In the rows, zero is written as 128.
R: a few groups of rows, each row roughly a mix of its group's hidden directions:
R (129 x 18):
[[137 135 111 109 117 133 130 141 105 127 144 131 138  96  79 117  78  85]
 [120 147 124 174 135 124 151 101 133 101 105 137  81 107 125 161 158 127]
 [ 97 166 124 118 139 103 124 107 111  95 118 141 113 150 106 155 165  94]
 [137 125 116 141  92  98 131 116 145 123 148 111 108 145 179 134 158 171]
 [123 149 105 131 119  90 122  96 121 105 140 128  86 133 161 140 175 147]
 [121 156 125 129 133 115  66 117  77 141 106 111 124 104 149 137 142 131]
 [128 120 146 154  89 132 113 147 136 120  87 165 136 122 163 142 133  83]
 [138  77 150 130 118 130 147 140 184 121 110 150 147 163 146 114 127 138]
 [106 155 118 108 147 104 135 109 125  90 143 148 114 162 137 139 181 112]
 [103 168 132 128 102 108 118 126 111 141 142  82 138 163 141 158 152 153]
 [ 94 157 143 128 150 113 131 111 128 122 117 100 131 170 137 157 173 159]
 [138 130 127 136 108 139 114 141 105 137 120 120 141  94  75 130  75  94]
 [ 91 143 148 104 158 111 125 117 134 121 110 116 146 185 126 142 165 142]
 [161  96 138 162 108 160 140 150 147 140 137 113 147 107 104 120  82 137]
 [146  94 150 139 134 155 134 147 151 152 129  95 166 133 116 114  94 167]
 [115 159 119 139 130 132 120 116  91 148 104 130  94  83  90 145 108 103]
 [143 111 135 126 132 155 142 153 139 102 148 139 168 134  83 119  98  86]
 [114 127 129 105 144 114 129 121 141 131 133 138 123 159 193 119 174 158]
 [137 165 117 162 100 130 110 130  91 112 150  90 133 102 105 157 119 115]
 [165  86 129 134 120 137 126 139 150  95 146 137 155 135  85 107  97 109]
 [102 165 115  97 161 103 105 111  88 125 107 114 125 105 158 134 148 132]
 [131 123 119 100 136 105  80 119 104 156 114 120 124 115 179 106 136 159]
 [126 104 138  90 130  99 105 127 147 105 127 128 166 188 123 113 141 129]
 [136 125 129 131 124 162 170 154 152 133 191 125 145 157 140 120 134 139]
 [156  85 138 157 116 138 134 124 165 106 131 155 120 152  79 120 119 115]
 [108 142 130 116 120  95  99 106 114 166 108  96 111 147 144 135 144 176]
 [168  89 126 141 107 146 129 148 146 109 152 142 149 120  97 106  91 103]
 [106 167 122 111 133 117  91 120  91 125 131 151 113 144 151 138 173  98]
 [126 114 133  96 128 107 123 133 146  84 139 140 166 181 108 120 138 100]
 [132 143 110 134 113 119 101 118 104 108 130 177  92 115 135 131 153  76]
 [161 104 129 150 124 162 142 158 146 116 160 124 159 110 175 112 121 140]
 [118 130 142 117 170 151 110 133 106 126  95 148 146 111  84 124 109  84]
 [129 159 129 162 106 139 131 136 108 142 147  67 141 110 127 157 117 159]
 [108 144 122 110 126  88 103 107 119  96 105 154 114 151 150 139 172 104]
 [118 140 120 150 134 107 141  94 138  89 119 152  82 142 108 151 169 115]
 [126 100 140 125 121 135 177 134 180 125 141 146 128 174  97 124 122 127]
 [126 124 130 149 121 121 159 113 142 130 101 108 111 109  62 145  89 135]
 [150  94 118 111 127 136 125 136 132 134 119 172 119  97 108  94  88  91]
 [132 141 113 118 135 128 121 128 123  91 180 153 126 161 151 122 178 108]
 [153 117 128 142 114 159 136 153 125 126 153 123 153 108  81 120  80 101]
 [142 146 125 166 108 148 121 129 108 126 158 108 122 123  63 147 110 112]
 [139 120 106 122 117 127 125 124 115 154 114 164  85  71 145 108 105 110]
 [156  91 148 160 115 166 143 154 165 135 155 126 152 152 129 118 118 145]
 [125 114 125  96 138 126 135 137 142 154 141 135 131 139 198 102 145 164]
 [135 157 125 154 109 120  74 126  82 122 117  96 137  98 142 149 132 126]
 [162  95 139 153 102 150 110 150 133 144 128 108 157 108 110 115  79 135]
 [125 124 131 160 126 122 155 106 156  92 123 155  93 153  89 148 154 112]
 [121 139 129 138 122 100  85 102  98 125  80 124 108 111  87 145 120 111]
 [111 124 119 104 162 113 160 106 133 146  84 124 102  87 116 121 101 149]
 [118 149 122  92 145 132 100 144  86 156 118 113 156  92 160 116 109 122]
 [ 94 171 124 113 150 128 132 124  97 161 110 116 113 100 171 141 144 143]
 [116 151 116  93 129  97  69 119  83 124 124 135 131 133 144 124 149 106]
 [130 136 108  99 168 139 111 118  98 132 147 172 100 111 112 103 135  94]
 [141  96 135 127 131 151 159 139 166 122 159 165 126 166  94 111 125 110]
 [139 100 142 153 127 145 164 126 169 116 140 135 123 160  70 130 117 130]
 [111 132 142  90 165 139 106 142 105 134  98 137 167 124 101 118 106  91]
 [122 149 119 111 155 126  76 121  81 148 117 130 121 104 168 118 148 132]
 [139 122 128 137 128 112 133 121 147  62 152 109 157 166  98 138 146 126]
 [145  81 139 147 115 128 126 117 168 135 108 177  92 151 130 114 139 129]
 [104 159 124 102 164 118 101 122  85 132  92 116 139  93 155 133 135 124]
 [115  99 159 131 140 145 132 128 159 159  96 169 114 171 104 123 136 122]
 [139 120 134 122 139 143 139 147 135  83 155 117 181 144  85 126 110 101]
 [165 113 105 157 116 145 144 133 129 108 145 150 107  69 132 117 104 106]
 [148 117 113 123  98 137 116 142 110 169 131 143 112  79 134 105  82 113]
 [149 129 119 128 117 138 136 148 124  86 167 109 172 122  91 127 100  99]
 [142 108 136 141 118 157 179 154 169 127 168 120 150 146 140 122 120 147]
 [171  86 124 142 109 137 126 140 147 100 151 137 146 123  91 107  93 109]
 [141  97 149 147 111 133 124 138 146 153  90  96 151 112 112 127  81 155]
 [143 141 108 116 137 140 115 146 105 106 165 141 144 102 189 113 148 111]
 [100 154 128 122 118  94 121 100 113 132  98 120 102 142  70 154 127 116]
 [106 174 107 100 140 115 125 126  83 142 127 105 126  85 158 135 125 128]
 [113 149 135 139 123 108 128 118 136 104 140  94 140 173 151 154 174 160]
 [104 167 135 139 123 113 128 119 118 120 140  80 139 163 131 163 162 157]
 [130  89 139 101 153 141 143 137 164 141 130 168 133 157 162  95 141 137]
 [112 114 149 125 132 122 130 127 145 173  81 113 128 128 171 128 126 176]
 [ 91 152 124  94 152 106 125 112 114 147  95 149 101 126 169 131 159 129]
 [161  96 127 167  88 136 139 128 162 119 162 149 104 153 112 123 132 130]
 [147  95 119 120 134 134 134 126 140 119 115 183 106 104 101 102 102  87]
 [124 110 142  84 150 129 121 141 134 145 136 100 179 159 108 105 104 150]
 [ 95 140 139 124 140 117 127 109 132 163  91 149  88 146 160 138 166 147]
 [129 141 133 164  90 125 140 125 131 117 138  99 128 142  64 160 110 119]
 [145 128 122 140 113 127 106 128 105 119 120 113 136  95  67 132  82 101]
 [122 174 113 140 113 118 117 130  88 121 138  81 137  89 155 153 129 138]
 [142 145 108 126 125 111  71 112  78 117 129 123 119  97 100 126 119 104]
 [168  91 116 126 123 134 118 136 131 140 143 107 141  91 126  95  81 157]
 [100 155 133 122 135 121 105 117  96 175  82 130 100 103 150 140 134 133]
 [143 100 137 168  93 116 142 118 174 107 129 133 112 164 139 140 152 151]
 [103 148 124 110 180 125 155 104 123 111 125 123 116 136  67 137 132 124]
 [145  99 112 116 149 125 130 114 132 120 104 177  95  84 127  99 111 107]
 [135 155 109 134 125 133  85 122  75 139 134 136 104  86 108 128 119  97]
 [128 112 123 100 164 117  92 115 112 133  87 162 114  99 158 101 134 121]
 [153  83 136 138 127 137 149 137 168 138 132 108 143 127 151 108 109 181]
 [130 159 118 139 129 123  88 126  80 134 117  94 132  81 158 139 129 140]
 [112 147 131 111 176 125  99 119  93 136  91 100 145  94 148 129 130 147]
 [103 139 134 126 120  87 117  99 120 134  68 112 108 125  92 151 119 132]
 [ 98 174 115 119 140 118 134 110  99 116 119 146  96 119  97 152 144  87]
 [137  91 146 136 121 140 141 131 168 127 132 160 124 175  79 118 122 114]
 [122 142 113  74 163 115  84 123  85 138 140 122 143 125 126 103 127 124]
 [126 144 140 133 117 126  59 131  95 144 128 122 140 154 160 134 162 130]
 [ 97 151 143 118 133 109 122 119 132 127 123 105 140 181 153 150 174 155]
 [139  99 142 159  92 133 162 134 178 114 136 145 123 167 106 136 129 122]
 [127 135 114  70 137 122 102 142  99 155 158 110 158 130 140  98 109 135]
 [141 122 124 114 110 132 111 151 117 164 147  96 155 112 178 110 107 163]
 [145 108 110 109 146 121 155 123 156  97 175 134 128 149 159 104 153 154]
 [144 114 125  98 101 129  90 155 112 158 150 123 161 129 168  99 109 129]
 [133  94 147 112 115 136 133 154 154 165 115 116 163 137 166 108 102 159]
 [129 136 115 141  93  96 134 114 139 119 141 114 103 136 184 141 162 163]
 [131  98 143 118 131 112 123 125 163  89 130 141 155 191 121 121 154 127]
 [ 91 151 132  97 146  90 118 110 121 101  90 136 133 151 141 145 163 111]
 [160  85 123 132 146 150 135 133 143 119 118 167 121  88 116  96  97 108]
 [137  99 142 149 122 142 181 137 174 119 124 113 144 132  95 131  95 144]
 [124 128 128  81 141 141 126 153 113 163 148 101 171 124 123 103  89 138]
 [132 128 134 175  82 132 137 136 142 117 105 158 106 112 163 152 140  99]
 [157 101 130 134 104 136 125 145 143 103 156 128 159 145  77 117  96 102]
 [145 134 100 107 139  95  72 103  91 101 145 124 118 117 137 111 146 131]
 [150 110 136 162  95 143 139 139 153 103 153 136 137 154  76 137 116 102]
 [103 169 104  89 126 104 120 119  84 149 118 128 108  93 129 131 116 106]
 [149  97 143 152 108 149 143 148 149 142 118 107 153 111  96 125  74 136]
 [103 151 120 122 136 102 125 103 118 141 103 135  85 122 174 140 167 151]
 [110 154 122 132 113  89 104 102 101 117  85 111 111 112  93 156 122 113]
 [ 92 145 124  95 137  82 125  96 118 133  75 130 102 129 113 140 132 127]
 [126 139 108 134  90  96 151 112 145 116 158 123  94 147 163 141 161 153]
 [113 115 137 125 151 114 129 105 149 131  93 161  96 147 168 125 172 147]
 [138 139 124 139 110 128  99 130  98 111 126 123 140 110  68 138  98  83]
 [ 97 160 115  99 151  91 122  99 111 103 117 138 106 146 134 140 171 119]
 [134 119 132 171 107 132 153 118 158 100 126 164  92 143  99 147 143 100]
 [148 115 122 117 150 166 139 153 135 133 177 148 142 125 177  98 140 132]
 [143  98 140 154 121 143 168 135 162 131 116 107 138 111  91 129  83 148]
 [118 157 123 115 125 117  67 125  84 133 129 143 122 137 155 131 163 104]]
the one row of each list that fits no group (the others fit one group, some only roughly):
- J659: [105 127 143 108 146 115 140 116 151 134 136 107 139 195 111 132 153 165]
- J895: [117 160 125 145 120 124  88 115  83 140 103 131 102 103  96 149 125  98]
- J313: [115 156 122 115 157 138 108 132  84 149 103 116 132  71 155 128 117 124]
- J33: [110 168 110 119 125  97  98 107  83 113 105 123 110 101 113 148 133 100]
- J477: [130 130 147 161  80 135 128 139 146 136 155 110 139 183 101 151 135 133]
- J217: [136  87 137 132 129 132 166 125 174 122 112 152 119 140  80 117 101 121]
- J878: [120 104 135 115 160 116 133 102 149 115  92 169 101 147  82 118 134 112]
- J479: [115 131 124 117 140 115 116 111 115 173  89 123  97  97 169 123 129 166]
- J437: [127 147 118 105 153 144  99 138  93 153 153 129 134 113 186 109 149 139]
- J185: [111 133 146 139 134 113 130 113 150 110 128 107 135 190 128 149 173 160]
- J896: [132 114 141 116 112 114  93 141 125 147 107 100 165 131 185 119 123 160]
- J192: [124 146 128 119 145 147 128 146  99 157 122  87 157  80 150 126  97 148]
- J70: [156  91 132 120 114 153 136 159 144 154 148 124 159 115 133  97  81 136]
- J766: [117 108 145 107 149 116 149 121 163 126 125  98 155 177 108 124 128 170]
- J119: [120 156 121 116 122 115 109 127 101  88 140 131 145 140  82 143 131  74]

J659
- J940: [135 139 116 130 111 114  76 121  84 136 103 136 111  85 117 128 109  97]
- J935: [167  86 137 170  86 136 121 134 161 123 149 126 130 151 111 122 117 143]
- J604: [135 148 114 145 124 135 132 122 107 101 143 136 114 107  63 141 112  83]
- J783: [151 109 128 181  78 126 138 122 159 116 138 146  92 141 135 141 144 133]
- J613: [108 120 144  90 159 133 132 135 135 119 116 152 157 164  83 118 121  90]
- J891: [153  84 143 153 110 133 138 129 175 123 146 122 135 171 110 120 127 160]
- J404: [144 120 136 168 104 153 162 140 152 124 155 106 136 136  77 143 102 132]
- J259: [ 95 160 119 123 162 115 166  99 129 110 116 141  86 128 120 149 162 126]
- J660: [ 87 168 129  93 157 107 126 118 109 125 116 111 138 145 160 143 165 138]
- J548: [137 150 101 108 135 117  82 120  85 110 162 147 115 122 144 115 155 101]

J940
- J323: [144  94 142 136 122 159 156 151 171 136 163 143 144 168 141 111 133 141]
- J894: [158  92 148 160  97 154 130 157 155 129 136 113 167 135 119 124  97 134]
- J287: [128 144 143 170  89 138 126 134 126 144 144  83 136 150  88 159 118 145]
- J594: [136  93 137 133 114 130 167 131 175 112 122 155 126 151  83 122 106 106]
- J122: [140 108 135  95 138 142 103 153 119 160 141 105 176 131 138  96  96 148]
- J487: [139  89 133 121 131 130 138 125 162 109 125 182 117 158  94 109 127  96]
- J725: [127 163 108 128 127 129 108 122  85 110 147 144 111 108  89 137 129  76]
- J143: [151  95 130 144 126 146 182 137 177 112 157 123 136 138 117 118 112 150]
- J197: [149  81 142 130 137 156 129 140 161 130 137 179 129 155 114  99 126 108]
- J394: [119 164 134 142 146 161 106 136  85 147 143 111 135 119  77 143 118 106]
- J231: [114 162 108 115 138  90 119 104 105 105 128  96 119 115 167 142 158 156]

J394
- J386: [128  94 144 144 112 119 164 120 176 121  99 133 122 150  81 135 105 131]
- J909: [137  92 146 143 125 152 176 140 180 141 137 130 134 154 108 121 110 150]
- J471: [115 134 132  77 149 124  88 144  95 146 113 120 172 124 145 109 113 115]
- J702: [ 89 171 115 100 135  91 134 102 102 142 103 107 101 117 121 149 134 137]
- J552: [125 138 118 104 154 115  75 114  90 115 112 163 116 117 135 116 150  93]
- J682: [107 173 121 121 159 116 103 116  83  99 108 111 137 102 129 150 145 108]
- J889: [113 163 117 120 160 139 123 127  84 142 107 116 123  66 133 135 112 118]
- J374: [130 154 109 127 125 120  97 125  87 140 125 120 113  80 184 129 139 134]
- J732: [140 127 132 146 108 139 135 141 131  94 146 128 151 136  66 140 104  84]
- J595: [122 137 120 136 139 139 129 120 112 168 104 152  80  80 168 124 132 134]

J682
- J648: [166 109 128 167 116 168 144 155 140 121 164 112 152 102 139 121 105 140]
- J440: [141  88 149 146  82 132 145 147 178 131 125 140 145 166 129 127 116 127]
- J269: [117 149 123 112 141 118 105 129  99 148 113 101 138  98 191 127 138 158]
- J109: [153  92 140 156  92 134 149 137 174 129 151 114 136 160 123 125 118 160]
- J371: [ 96 174 115 118 118  94 145 107 107 119 116  97 114 120  91 162 124 122]
- J460: [139  87 139 139 128 116 130 111 157 114  83 156 113 130  78 122 106 113]
- J724: [133 130 130 103 145 142  88 147  90 160 120 111 162  94 146 107  98 129]
- J735: [152  90 129 114 120 133 118 145 140 160 129 111 151 111 162  96  94 167]
- J236: [130 154 112 163 126 120 152 107 123  78 142 110 108 110  88 159 136 118]
- J863: [134  94 137 146  90 124 161 124 175 152 117 143 100 150 103 128 108 141]
- J589: [117  93 135 103 154 111 151 107 162 134  80 157 107 134 104 112 114 133]
- J788: [128 109 120  90 166 141 142 126 140 131 146 185 110 143 125  93 138 107]
- J213: [134 127 126 112 144 131  78 135 102 133 128 147 136 122 193 108 158 126]

J863
- J486: [130 144  98 101 143 129 118 122  92 162 143 140  94  80 156 105 121 133]
- J295: [118 139 128 145 138 151 137 127 118 173 104 151  84  86 168 130 134 136]
- J78: [139 129 133 151 127 172 145 151 118 161 130 118 133  82 101 127  81 119]
- J902: [159  87 140 169 117 160 131 132 152 149 125 147 109 121  90 116 101 131]
- J113: [141 136 119 145 123 139  89 125  87 167 115 123 103  75 124 122 103 130]
- J961: [132 140 117  98 110 131  99 153  92 163 140 124 147  98 172 109 106 118]
- J837: [125 132 137 115 140 139 111 148 108 161 109  91 167  96 167 120 104 154]
- J916: [108 139 129 130 115 101 118 110 121 159  76 129  93 108 171 142 140 150]
- J626: [115 157 127 132 128 100  75 104  91 105 105 123 119 135 106 150 154 107]
- J330: [121 122 124 101 163 115 106 118 115 142  84 137 122  92 180 110 132 145]

J916
- J547: [156 125 122 152 111 164 107 149 101 156 145 132 126  83 114 118  90 109]
- J937: [123 127 140 158 123 114 128 110 129 117  75 104 123 107  74 155 102 129]
- J96: [125 127 137 120 102 114  94 135 107 140  89 116 150 113  86 133  83  99]
- J744: [130 129 130 120 116 112 113 130 116 100 116 113 159 129  63 136  94  91]
- J226: [146 110 128 110 101 117 103 146 123 109 133 122 170 133  87 115  87  93]
- J77: [117 153 111 115 126  78 111  96 112  81 131 107 122 146 105 147 152 126]
- J430: [128 134 135 139 113 124  91 125  98 150  88 112 130  96  86 138  89 112]
- J778: [144 137 137 176  95 138 102 133 110 128 130  85 142 117  87 152 104 131]
- J176: [113 146 119 101 156  97 105 105 110  78 120 141 130 147 110 133 161  99]
- J569: [114 148 117 118 122  99 114 103 108 107 113 146 101 132  71 142 129  85]

J176
- J928: [115 172 114 107 145 130  88 129  68 143 137 118 130 101 141 130 135 112]
- J649: [108 159 107  80 142 107  99 120  87 139 134 148 112 121 155 117 149 109]
- J868: [140  99 154 154 121 141 121 141 150 154 102  97 153 126 161 127 116 177]
- J621: [105 157 125  95 146 123 120 139  95 152 109  96 153  92 168 129 115 141]
- J10: [136 146 112 115 139 126  74 131  80 115 137 138 135 102 167 118 147 103]
- J759: [132 104 152 154 146 138 153 125 164 122 114  88 152 144 110 137 120 178]
- J643: [149 104 120 132 158 156 158 137 139 140 128 125 129  72 149 102  96 152]
- J140: [131 110 148 147 145 150 159 135 155 145 118  84 152 124 116 131 102 177]
- J862: [127 147 110 131 152 129 121 109 113 127 154 145  86 124 174 124 180 147]
- J785: [116 161 115 123 137 105  89 104  81 119 107 126 107 106  94 142 131 101]
- J204: [114 149 122 120 144 120 129 119 128  96 154 151 117 166 159 135 189 117]
- J672: [108 146 129 130 149 134 143 118 133 139 134 150  96 145 182 135 183 146]

J928
- J709: [146 132 129 158 111 139 116 133 120  84 150 128 144 136  73 142 122  85]
- J256: [124 102 140 132 111 119 160 123 170 112 118 147 123 166  72 133 116 111]
- J522: [128 142 125 117 136 134  97 140  91 158 111 105 145  81 174 121 112 141]
- J303: [146  94 152 149 120 152 128 141 156 123 136 132 153 163  71 123 108 117]
- J676: [ 89 183 133 127 133 121 136 121 103 133 131  88 134 147 103 166 145 132]
- J311: [108 141 120 107 123  90 108 103 114 108 102 157 103 143  91 138 139  86]
- J273: [152  88 130 129 135 149 140 135 156 112 143 178 124 142  94 101 118  95]
- J142: [146 114 117 139 124 148 132 132 119 167 115 141 100  66 127 111  85 129]
- J54: [116 127 116 116 102  96 137 105 144 156 130 147  73 151 157 126 155 153]
- J193: [140  93 128 123 135 139 165 129 166 114 134 170 116 141  86 110 111 103]

J54
- J61: [110 129 120  96 154 110 159 115 150 120 140 137 115 154 175 119 168 157]
- J346: [142 136 129 153 114 148 130 142 129  86 174 139 144 152  92 139 139  86]
- J707: [149 107 144 159 118 153 140 152 148 135 129  92 163 112 163 128 110 167]
- J553: [125 155 114 108 129 128  99 132  98 111 170 157 126 152 144 123 166  89]
- J478: [139 132 118 159 104 122 145 124 138 138 139  99 107 107 181 139 139 179]
- J741: [113 143 116 109 126 107 116 115 122 118 131 170  96 146 174 127 178 111]
- J739: [151  93 136 154 140 167 149 143 154 147 118 155 118  94 163 108 116 140]
- J528: [122 111 130 109 139 123 173 132 172 107 150 139 139 167 163 118 154 146]
- J462: [120 145 115 122 141  83  92  90 107  86 108 118 113 134 109 142 156 126]
- J188: [125 116 141 151 103 123 177 131 167 131 114  90 139 132 108 148 100 160]
- J814: [ 96 160 139 145 124 125 145 119 119 123  91 131 114 126  79 168 124  92]
- J603: [137 151 121 157 128 159 139 142 102 152 140  94 128  69 139 138 103 143]

J741
- J978: [140 101 139 123 111 152 144 161 157 153 153 137 152 145 181 106 125 145]
- J304: [ 83 171 117  93 131  87 141 106 112 133 112 111 110 140 129 151 147 134]
- J967: [163  88 121 157 130 149 139 124 147 128 122 166  95  90 117 107 106 120]
- J357: [170 101 125 156 130 172 123 154 130 115 158 144 146  96 142 106 110 113]
- J4: [139 133 129 163 125 135 101 116 100 151  96 110 104  78  98 138 100 135]
- J277: [111 149 128 133  97  99 103 116 119 106 114 156 107 158 131 151 167  88]
- J214: [150  80 134 118 125 132 158 142 174 125 141 116 158 140 138 103 103 160]
- J703: [124 155 135 171 117 153 117 130 100 138 111 134 109 101  87 157 118  91]
- J439: [166  92 109 128 120 134 134 139 142  96 144 166 127  95 141  98 107  98]
- J351: [147 100 135 153 129 145 178 134 173 104 148 115 141 139  97 128 110 147]
- J135: [131 138 130 158 129 133 143 119 137  74 143 135 127 148  74 153 144  95]
- J297: [117 172 114 121 116 121 116 138  94 128 159  92 144 120 179 142 150 141]
- J252: [121 138 128 174 139 129 169 102 147 114 112 119  85 113 120 157 148 155]
- J591: [133 134 131 132 110 116  59 126  85 149  96 119 132 105 119 130 110 115]
- J76: [110 158 113 130 154 131 148 110 121 119 145 156  83 131 156 138 180 124]

J277
- J633: [136 108 142 116 114 121  89 147 126 146 106 112 167 129 189 115 125 150]
- J391: [129 111 131 129 120 116 134 115 147 104 120 158 114 158  59 130 121  92]
- J97: [142 113 141 136 138 151 112 148 115 126  99 118 166  89  98 122  79 105]
- J138: [167  96 122 139  91 141 118 149 132 140 149 123 143 106 106 106  76 121]
- J163: [125  94 147 126 169 131 140 117 168 101 105 162 129 163 132 117 158 132]
- J713: [133 157 130 158  93 139 122 149 116 116 168  91 157 139 157 154 147 134]
- J590: [138 115 148 160 114 144 129 131 145 128 140 103 144 164  60 140 112 138]
- J215: [131 164 114 145 124 139  94 122  85 117 155 152 101 121 118 139 156  86]
- J65: [132 120 121 153 123 134 137 114 136 152 106 168  67  98 161 127 141 134]
- J328: [143 111 127 133 122 123 144 129 142  91 134 115 151 129  58 130  91 108]
- J105: [120 119 131  99 135 121 136 137 150 122 151 141 144 172 185 113 166 143]

J97
